In the rows, zero is written as 128.
Rotation paths and how fast each direction turns (degrees each step):
Each turn is a multiple of 5 degrees from 10 to 175, or 0.
Each row of a path follows its step; steps can be skipped.
path 1
step 0: [127 123 130 128 133 118 128 126 128 134 137 132 122 132 127 129 131 120
 126 127 125 128 126 122 125 130 137 133 123 132 135 136 138 133 138 132
 121 126 131 125 131 125 130 133 136 140 120 133 123 134 137]
step 1: [122 125 126 123 125 131 128 126 124 131 146 125 121 127 130 127 130 133
 125 133 127 136 126 124 133 125 120 121 129 126 132 125 124 123 127 141
 127 126 128 118 143 134 129 120 126 131 134 126 127 128 133]
step 2: [128 121 140 132 137 130 129 127 131 134 135 124 127 134 138 129 123 119
 127 139 129 122 129 128 130 126 124 135 117 132 125 119 128 126 120 129
 134 126 125 130 129 128 137 137 124 133 136 127 129 131 125]
step 3: [124 121 130 127 129 134 125 123 130 125 125 138 127 124 126 133 130 122
 127 118 131 132 117 140 136 127 128 133 115 133 134 128 130 134 128 137
 129 119 127 131 134 136 125 133 134 120 129 135 126 131 129]
step 4: [134 121 128 143 132 139 124 127 130 130 125 125 119 128 136 128 126 136
 131 125 119 137 130 127 127 128 127 123 121 124 134 134 134 129 128 134
 130 132 119 121 124 137 132 125 123 127 120 122 129 130 124]
step 5: [126 129 137 129 129 126 125 129 129 142 133 131 117 132 120 125 123 131
 133 128 126 123 121 143 130 131 130 127 130 131 128 128 135 134 125 126
 123 138 126 122 128 124 134 139 129 131 125 123 127 117 134]
step 6: [134 119 123 135 124 121 125 131 134 132 133 125 133 126 132 135 141 133
 122 128 136 131 129 142 122 134 131 125 127 129 128 125 125 125 126 133
 119 122 135 121 136 133 134 126 131 128 130 124 132 125 131]
step 7: [122 124 129 137 130 127 131 118 128 131 134 120 124 133 135 134 132 123
 126 129 123 122 133 119 122 132 127 119 123 132 139 127 123 130 130 127
 131 124 121 125 122 123 132 134 132 116 133 134 127 118 132]
step 8: [122 121 131 122 128 119 127 128 123 138 124 131 124 133 128 124 128 123
 123 137 129 125 117 128 127 132 125 130 124 128 138 137 130 139 126 135
 130 114 131 124 127 129 129 121 131 135 119 129 121 130 130]
step 10: [130 128 132 131 135 126 124 126 132 126 136 137 130 130 138 135 126 122
 132 135 123 125 126 126 128 129 128 136 123 134 119 132 137 136 120 135
 124 132 113 127 135 124 136 132 133 132 135 132 124 122 127]
step 11: [123 122 124 132 124 126 126 126 123 131 129 135 125 128 131 124 126 125
 115 118 131 135 129 138 138 133 125 126 126 133 128 127 124 128 132 133
 123 130 122 120 134 141 132 134 134 129 129 133 118 138 123]
[129 128 124 129 128 129 128 128 128 128 129 129 126 124 127 127 131 128
 127 129 129 131 128 130 129 125 130 128 127 130 129 128 129 128 130 128
 127 127 133 130 127 129 129 127 131 128 129 128 129 129 127]
130
path 2
step 0: [138 122 123 132 123 132 122 127 137 127 129 124 132 130 125 126 130 133
 121 125 133 132 127 137 127 119 134 129 129 130 122 119 124 133 128 130
 133 132 132 131 123 127 127 127 122 122 128 136 133 128 125]
step 2: [122 133 123 132 138 127 125 129 119 125 123 130 129 126 128 124 132 131
 138 124 133 122 136 134 124 127 125 121 124 125 124 131 125 122 133 122
 127 128 127 125 133 134 127 128 120 131 130 121 124 131 128]
step 3: [123 130 128 123 133 123 131 129 123 134 121 131 129 122 126 135 124 129
 136 129 128 125 130 135 133 127 128 131 136 127 134 123 136 127 135 124
 124 137 125 125 131 136 130 131 127 129 130 131 131 124 119]
step 4: [123 127 129 125 123 127 129 131 137 128 124 124 131 130 129 124 118 126
 131 131 127 122 124 123 131 127 139 129 126 126 140 129 126 131 123 128
 118 136 133 132 132 135 126 131 131 129 130 135 126 122 128]
step 5: [120 129 121 131 122 134 133 133 135 136 127 127 125 138 122 125 132 127
 127 130 131 126 122 126 123 134 132 127 126 133 134 133 130 132 127 137
 129 126 129 135 121 128 122 126 127 124 134 124 126 128 132]
step 6: [126 127 129 123 126 129 122 130 124 130 128 118 117 123 127 127 130 128
 126 124 130 130 124 125 117 124 123 127 128 127 123 124 125 127 133 135
 132 126 133 133 116 121 121 129 123 124 135 125 130 125 127]
step 7: [128 131 131 126 130 131 119 124 129 119 132 123 125 128 132 136 120 130
 131 125 127 127 131 126 120 125 115 129 130 130 129 124 135 122 124 129
 134 130 122 121 128 121 123 124 123 129 126 132 128 123 135]
step 8: [125 128 131 130 134 129 124 135 141 125 134 130 128 120 127 125 129 131
 130 125 127 124 134 129 127 126 119 130 122 130 124 134 132 131 123 125
 127 129 118 117 133 131 126 130 132 135 128 129 125 131 123]
step 9: [127 123 128 128 128 130 134 135 128 137 128 134 126 127 124 132 125 124
 131 125 127 136 136 129 132 126 129 127 122 129 124 127 126 129 123 132
 131 134 124 126 141 129 131 136 135 124 136 130 130 131 119]
step 10: [136 123 125 125 131 128 130 129 128 123 129 135 127 135 122 129 120 123
 131 125 134 134 120 128 131 124 137 131 123 130 130 126 117 132 127 127
 130 128 128 133 130 127 127 131 121 120 127 133 125 122 120]
step 11: [136 122 124 130 129 127 133 128 130 124 126 126 132 136 125 128 130 133
 124 131 137 127 127 143 123 131 128 127 125 128 132 122 121 134 131 130
 134 130 131 131 123 131 122 120 124 130 127 134 128 129 134]
[128 126 127 132 129 129 130 129 126 129 129 126 127 125 128 127 131 128
 127 128 128 130 128 130 127 131 126 128 128 130 128 128 129 129 129 129
 126 128 128 128 130 130 127 130 126 128 130 126 128 131 128]
115
path 3
step 0: [123 125 129 127 126 132 126 126 130 129 117 128 127 133 125 136 129 123
 124 126 124 125 133 134 125 127 126 140 128 131 130 129 142 126 123 129
 127 122 114 122 131 136 123 126 130 134 118 125 125 122 127]
step 1: [128 132 133 132 125 127 125 117 126 131 118 124 125 131 125 137 129 137
 119 128 131 129 132 135 122 133 130 131 125 129 127 138 128 125 124 132
 123 129 123 126 127 121 128 122 124 115 131 122 138 132 124]
step 2: [124 123 132 127 125 139 121 128 121 124 128 116 119 128 118 133 131 128
 132 126 128 123 132 119 128 135 125 133 134 131 121 131 123 132 130 135
 127 122 127 134 122 134 129 132 126 127 125 129 137 129 123]
step 3: [113 129 133 127 127 129 130 128 130 130 131 129 135 125 125 131 136 127
 134 135 126 129 133 129 128 132 129 133 121 131 133 133 128 126 128 140
 138 124 125 137 130 133 126 120 132 127 129 126 128 123 113]
step 4: [117 129 134 129 121 125 131 132 119 133 126 126 124 125 135 132 127 129
 135 127 136 132 133 136 130 135 126 136 130 125 128 134 127 133 132 130
 117 131 121 128 133 128 130 128 128 118 123 130 119 119 127]
step 5: [130 132 124 124 119 133 129 140 128 126 121 123 125 115 133 130 129 130
 127 127 139 132 127 126 122 124 128 132 134 129 129 132 125 125 126 141
 126 127 126 124 134 133 130 121 128 129 124 124 140 130 126]
step 7: [119 126 128 122 132 124 130 128 126 138 126 118 129 129 130 127 133 124
 133 121 129 120 140 135 128 128 130 123 125 122 130 130 123 126 118 128
 118 125 123 132 132 138 125 124 125 136 123 126 128 132 124]
step 8: [118 131 127 120 126 129 131 122 124 127 118 137 121 131 131 134 127 127
 130 124 125 125 125 126 121 125 127 123 135 131 130 132 129 133 119 131
 120 126 128 122 139 131 122 131 134 121 130 124 131 127 118]
step 9: [131 124 122 134 122 131 124 129 122 127 121 134 123 124 128 136 132 136
 140 127 131 121 128 129 124 132 123 127 126 122 121 125 119 118 123 131
 126 122 120 133 128 126 123 132 124 123 135 123 133 128 127]
step 10: [134 122 124 118 124 137 121 120 130 129 130 124 132 121 121 125 132 129
 136 124 137 129 139 124 130 129 129 133 122 133 127 126 133 130 121 132
 126 122 123 127 131 132 125 133 133 125 130 128 121 129 117]
step 11: [122 137 132 127 127 125 132 130 127 129 116 125 131 127 123 124 127 128
 128 128 131 129 132 138 133 134 126 130 121 122 135 133 132 133 124 134
 129 120 125 123 129 128 121 140 126 129 134 118 127 118 124]
[130 129 130 128 127 128 129 130 129 128 126 126 125 128 130 129 126 129
 128 129 126 128 124 128 125 129 127 128 128 127 127 131 129 128 126 129
 127 129 129 126 129 128 130 129 128 126 129 126 127 129 129]
100
[129 126 126 127 131 127 127 129 126 130 127 130 127 127 130 127 131 128
 129 126 127 127 127 128 128 124 127 124 128 129 129 126 128 128 125 128
 126 129 128 127 129 129 130 127 126 128 128 129 128 126 127]
35
[125 128 127 127 128 128 127 129 127 128 130 130 127 130 131 127 128 127
 129 133 128 126 127 129 127 128 129 127 129 129 125 131 128 129 128 127
 128 130 126 129 129 127 127 129 130 130 128 127 128 127 127]
80
